[[132 118 132 149 125 131 129 122 136 127 116 131 139]
 [128 134 129 135 133 126 123 137 140 132 110 140 143]
 [132 111 125 141 123 135 135 123 128 129 129 145 127]]
:
[[127 145 129 129 128 123 135 135 123 141 125 111 132]
 [143 140 110 132 140 137 123 126 133 135 129 134 128]
 [139 131 116 127 136 122 129 131 125 149 132 118 132]]

[[140 132 129 125]
 [129 131 151 134]
 [125 130 130 126]
 [145 141 140 122]
 [125 130 111 126]
 [132 127 143 133]
 [124 117 108 132]
 [121 129 100 128]
 [132 124 121 124]
 [128 129 127 126]]
:
[[126 127 129 128]
 [124 121 124 132]
 [128 100 129 121]
 [132 108 117 124]
 [133 143 127 132]
 [126 111 130 125]
 [122 140 141 145]
 [126 130 130 125]
 [134 151 131 129]
 [125 129 132 140]]

[[138 144 131 112 125 132 113 132 117 119]
 [124 138 121 105 124 130 109 134 110 130]
 [124 132 138 129 133 139 143 124 149 131]
 [152 110 144 149 128 110 140 123 134 120]
 [118 119 137 153 124 122 137 108 128 130]
 [138 138 129 106 123 132 116 136 124 118]
 [109 114 124 154 138 125 140 115 136 133]]
:
[[133 136 115 140 125 138 154 124 114 109]
 [118 124 136 116 132 123 106 129 138 138]
 [130 128 108 137 122 124 153 137 119 118]
 [120 134 123 140 110 128 149 144 110 152]
 [131 149 124 143 139 133 129 138 132 124]
 [130 110 134 109 130 124 105 121 138 124]
 [119 117 132 113 132 125 112 131 144 138]]

[[129 121 123 127]
 [117 118 132 128]
 [133 143 146 129]
 [124 137 132 119]
 [118 126 110 139]
 [134 121 115 123]
 [126 144 132 135]
 [128 132 126 123]
 [140 125 104 132]
 [125 143 116 136]]
:
[[136 116 143 125]
 [132 104 125 140]
 [123 126 132 128]
 [135 132 144 126]
 [123 115 121 134]
 [139 110 126 118]
 [119 132 137 124]
 [129 146 143 133]
 [128 132 118 117]
 [127 123 121 129]]

[[123 124 130 134 114 148 150 138 128 132 128 130 122 126 138 127]
 [120 121 128 136 115 146 149 135 132 127 126 127 119 131 131 128]
 [126 125 132 133 121 146 152 140 130 128 125 132 124 131 142 124]]
:
[[124 142 131 124 132 125 128 130 140 152 146 121 133 132 125 126]
 [128 131 131 119 127 126 127 132 135 149 146 115 136 128 121 120]
 [127 138 126 122 130 128 132 128 138 150 148 114 134 130 124 123]]

[[137 112]
 [135 110]
 [125 151]
 [146 119]
 [155 124]
 [122 158]
 [149 124]]
:
[[124 149]
 [158 122]
 [124 155]
 [119 146]
 [151 125]
 [110 135]
 [112 137]]
---
[[136 145]
 [ 99 142]
 [140 153]
 [120 144]]
:
[[145 136]
 [142  99]
 [153 140]
 [144 120]]

[[127 146 128 136 123 146 149]
 [112 116 141 121 108 113 107]
 [120 146 136 136 124 147 145]
 [113 142 148 151 112 144 149]
 [144 117 118 107 136 114 111]
 [122 107 136 135 124 113 112]
 [142 112 113 107 138 113 119]
 [106 119 132 142 118 123 126]
 [141 115 114 107 142 122 124]
 [116 144 137 135 119 145 142]
 [131 108 141 150 116 106 107]
 [151 106 108 110 149 107 111]]
:
[[149 146 123 136 128 146 127]
 [107 113 108 121 141 116 112]
 [145 147 124 136 136 146 120]
 [149 144 112 151 148 142 113]
 [111 114 136 107 118 117 144]
 [112 113 124 135 136 107 122]
 [119 113 138 107 113 112 142]
 [126 123 118 142 132 119 106]
 [124 122 142 107 114 115 141]
 [142 145 119 135 137 144 116]
 [107 106 116 150 141 108 131]
 [111 107 149 110 108 106 151]]

[[130 138 136 133 132 146]
 [127 134 142 135 131 146]
 [134 141 142 137 138 137]
 [134 132 140 138 133 132]
 [135 131 133 130 133 130]
 [129 133 132 130 131 133]
 [131 129 131 129 130 129]
 [146 139 150 136 143 140]
 [148 137 155 137 143 151]
 [128 133 137 132 130 140]
 [131 134 136 132 132 137]
 [128 131 133 130 130 135]]
:
[[146 132 133 136 138 130]
 [146 131 135 142 134 127]
 [137 138 137 142 141 134]
 [132 133 138 140 132 134]
 [130 133 130 133 131 135]
 [133 131 130 132 133 129]
 [129 130 129 131 129 131]
 [140 143 136 150 139 146]
 [151 143 137 155 137 148]
 [140 130 132 137 133 128]
 [137 132 132 136 134 131]
 [135 130 130 133 131 128]]

[[117 126 124 136 120 114 119 118 119]
 [141 128 130 118 118 133 117 131 117]
 [117 144 118 120 118 126 137 134 137]
 [123 117 158 132 126 126 129 128 129]
 [133 131 124 138 136 119 115 129 115]
 [128 142 140 115 143 134 143 123 143]
 [115 128 141 137 128 132 126 130 126]]
:
[[119 118 119 114 120 136 124 126 117]
 [117 131 117 133 118 118 130 128 141]
 [137 134 137 126 118 120 118 144 117]
 [129 128 129 126 126 132 158 117 123]
 [115 129 115 119 136 138 124 131 133]
 [143 123 143 134 143 115 140 142 128]
 [126 130 126 132 128 137 141 128 115]]

[[107 113 122 121 121 142 126 144 128 144]
 [131 142 117 114 116 124 123 137 112 133]
 [117 116 129 121 120 139 140 136 122 142]
 [116 124 118 116 117 143 128 144 112 142]]
:
[[144 128 144 126 142 121 121 122 113 107]
 [133 112 137 123 124 116 114 117 142 131]
 [142 122 136 140 139 120 121 129 116 117]
 [142 112 144 128 143 117 116 118 124 116]]

[[115 128 127 126]
 [126 128 125 130]
 [142 134 124 132]
 [105 130 133 131]
 [128 129 131 122]
 [140 129 129 130]
 [102 126 125 128]
 [141 127 130 125]
 [127 127 126 125]]
:
[[126 127 128 115]
 [130 125 128 126]
 [132 124 134 142]
 [131 133 130 105]
 [122 131 129 128]
 [130 129 129 140]
 [128 125 126 102]
 [125 130 127 141]
 [125 126 127 127]]

[[123 117 120 131 120 129 128 126 125 126 131]
 [126 119 120 132 130 134 127 135 122 114 143]
 [128 131 119 127 132 130 131 126 134 128 114]
 [137 125 123 124 131 122 120 134 124 127 145]
 [125 122 130 124 133 137 137 132 128 122 128]
 [126 139 134 121 146 131 129 136 120 130 156]]
:
[[131 126 125 126 128 129 120 131 120 117 123]
 [143 114 122 135 127 134 130 132 120 119 126]
 [114 128 134 126 131 130 132 127 119 131 128]
 [145 127 124 134 120 122 131 124 123 125 137]
 [128 122 128 132 137 137 133 124 130 122 125]
 [156 130 120 136 129 131 146 121 134 139 126]]

[[139 148 127 120]
 [148 114 106 119]]
:
[[120 127 148 139]
 [119 106 114 148]]

[[101 139 112 110 114 119]
 [100 119 126 110 140 119]
 [155 119 135 142 140 126]
 [119 141 119 110 103 131]
 [101 134 113 110 123 119]
 [101 119 126 110 140 118]
 [153 119 138 141 140 123]
 [101 119 126 110 148 118]
 [116 114 143 120 151 119]
 [ 99 119 126 110 140 119]]
:
[[119 114 110 112 139 101]
 [119 140 110 126 119 100]
 [126 140 142 135 119 155]
 [131 103 110 119 141 119]
 [119 123 110 113 134 101]
 [118 140 110 126 119 101]
 [123 140 141 138 119 153]
 [118 148 110 126 119 101]
 [119 151 120 143 114 116]
 [119 140 110 126 119  99]]
